B =
[[122 127 103 128 120 149 116 127 137]
 [127 128 137 109 137 136 135 146 141]
 [135 126 104 130 124 152 111 149 146]
 [118 120 117 140 106 115 129 141 129]
 [129 127 104 130 113 150 121 145 143]
 [112 113 119 135 135 136 131 148 147]
 [115 115 129 145 118 128 143 133 122]
 [112 118 116 142 118 145 133 129 126]]
Rows and columns are counted from 1.
row 1 col 1: 122
row 2 col 9: 141
row 6 col 7: 131
row 4 col 2: 120
row 5 col 9: 143
row 2 col 4: 109
row 6 col 8: 148
row 6 col 6: 136
row 6 col 3: 119
row 8 col 7: 133
row 3 col 5: 124
row 2 col 3: 137
row 3 col 8: 149
row 2 col 5: 137
row 2 col 1: 127
row 4 col 7: 129
row 4 col 4: 140
row 7 col 2: 115
row 6 col 4: 135
row 1 col 2: 127
row 2 col 8: 146
row 7 col 7: 143
row 2 col 6: 136
row 4 col 3: 117
row 1 col 8: 127

m =
[[127 139 130 134 138 135 123 129 119 128 128]
 [133 135 130 129 137 138 125 126 124 130 124]
 [133 130 129 125 132 135 128 126 127 126 127]
 [134 130 129 124 133 137 126 123 129 124 128]
 [135 127 129 122 129 136 126 124 132 126 131]
 [138 124 128 116 127 132 124 125 133 125 124]
 [136 123 130 115 127 129 127 126 136 127 125]
 [138 123 125 113 124 129 127 125 134 123 122]
 [139 122 126 112 121 129 127 124 136 124 121]
 [140 123 127 110 120 133 127 125 138 122 121]
 [139 122 126 108 118 128 125 122 139 123 120]
 [140 119 124 105 121 131 127 125 141 125 118]
 [142 118 126 115 116 130 128 120 142 121 123]]
Indices start at 1.
(1, 1) => 127
(2, 2) => 135
(9, 5) => 121
(13, 9) => 142
(10, 6) => 133
(3, 6) => 135
(7, 3) => 130
(11, 11) => 120
(10, 11) => 121
(10, 10) => 122
(5, 6) => 136
(4, 11) => 128
(3, 8) => 126
(10, 8) => 125
(12, 6) => 131
(5, 1) => 135
(2, 7) => 125
(12, 1) => 140
(7, 4) => 115
(13, 4) => 115
(13, 2) => 118
(10, 1) => 140
(9, 1) => 139
(10, 4) => 110
(5, 8) => 124
(11, 2) => 122
(4, 2) => 130
(3, 3) => 129
(1, 10) => 128
(9, 3) => 126
(7, 1) => 136
(3, 7) => 128
(6, 4) => 116
(4, 4) => 124
(1, 9) => 119

x =
[[131 129 128 129 128 127 128 118 128]
 [125 128 128 128 129 130 129 128 128]
 [113 125 126 126 129 131 129 156 129]
 [126 129 129 131 133 135 129 132 128]
 [138 128 128 128 124 122 127 110 128]
 [126 128 128 129 130 131 128 129 128]
 [134 129 128 128 126 124 127 120 128]
 [129 128 128 128 127 127 128 126 128]
 [131 129 128 128 127 126 127 116 128]]
Rows and columns are counted from 1.
(1, 1): 131
(7, 7): 127
(6, 9): 128
(7, 6): 124
(4, 4): 131
(4, 5): 133
(1, 2): 129
(3, 8): 156
(9, 8): 116
(6, 1): 126
(9, 3): 128
(3, 5): 129
(1, 5): 128
(9, 9): 128
(5, 7): 127
(8, 3): 128
(9, 4): 128
(2, 3): 128
(5, 8): 110
(3, 4): 126
(9, 1): 131
(5, 1): 138
(6, 2): 128
(6, 3): 128
(6, 6): 131

grid =
[[137 136 129 126 129 127 126 128 124 129 126 128 130]
 [141 129 121 127 135 136 139 130 120 137 144 118 128]
 [118 116 128 141 132 122 117 126 129 129 124 123 139]
 [144 121 122 128 128 156 128 125 146 128 137 120 131]
 [128 120 128 128 123 141 135 125 125 128 140 128 121]
 [132 138 128 129 121 132 130 126 128 128 134 134 125]
 [142 123 117 126 134 126 136 125 107 122 113 124 137]
 [127 127 122 134 133 125 123 131 127 123 126 130 131]
 [129 129 126 133 123 134 136 125 124 123 131 124 135]
 [138 133 122 125 128 119 124 124 128 114 128 128 134]
 [128 128 129 127 129 132 131 130 128 127 126 127 132]
 [122 130 122 131 123 134 131 126 127 129 128 127 127]
 [131 119 126 130 121 128 126 126 117 128 129 128 131]]
Indices start at 1.
(1, 1) -> 137
(13, 2) -> 119
(3, 11) -> 124
(3, 6) -> 122
(4, 5) -> 128
(4, 11) -> 137
(13, 11) -> 129
(11, 2) -> 128
(6, 8) -> 126
(3, 3) -> 128
(9, 5) -> 123
(3, 1) -> 118
(13, 4) -> 130
(4, 7) -> 128
(10, 8) -> 124
(6, 12) -> 134
(13, 13) -> 131
(5, 4) -> 128
(2, 9) -> 120
(12, 1) -> 122
(4, 13) -> 131
(13, 12) -> 128
(12, 5) -> 123
(2, 1) -> 141
(7, 13) -> 137
(2, 13) -> 128
(8, 13) -> 131
(8, 7) -> 123
(1, 5) -> 129
(12, 7) -> 131
(3, 13) -> 139
(8, 5) -> 133
(1, 10) -> 129
(3, 10) -> 129

X =
[[148 150 130 110 138 151 104 110 133 150 117 133 130 134 130 125]
 [113 112 129 140 119 108 143 140 127 114 136 123 123 120 124 129]]
Indices start at 1.
(1, 1) = 148
(2, 12) = 123
(2, 8) = 140
(1, 4) = 110
(1, 10) = 150
(2, 13) = 123
(1, 2) = 150
(2, 14) = 120
(2, 5) = 119
(1, 8) = 110
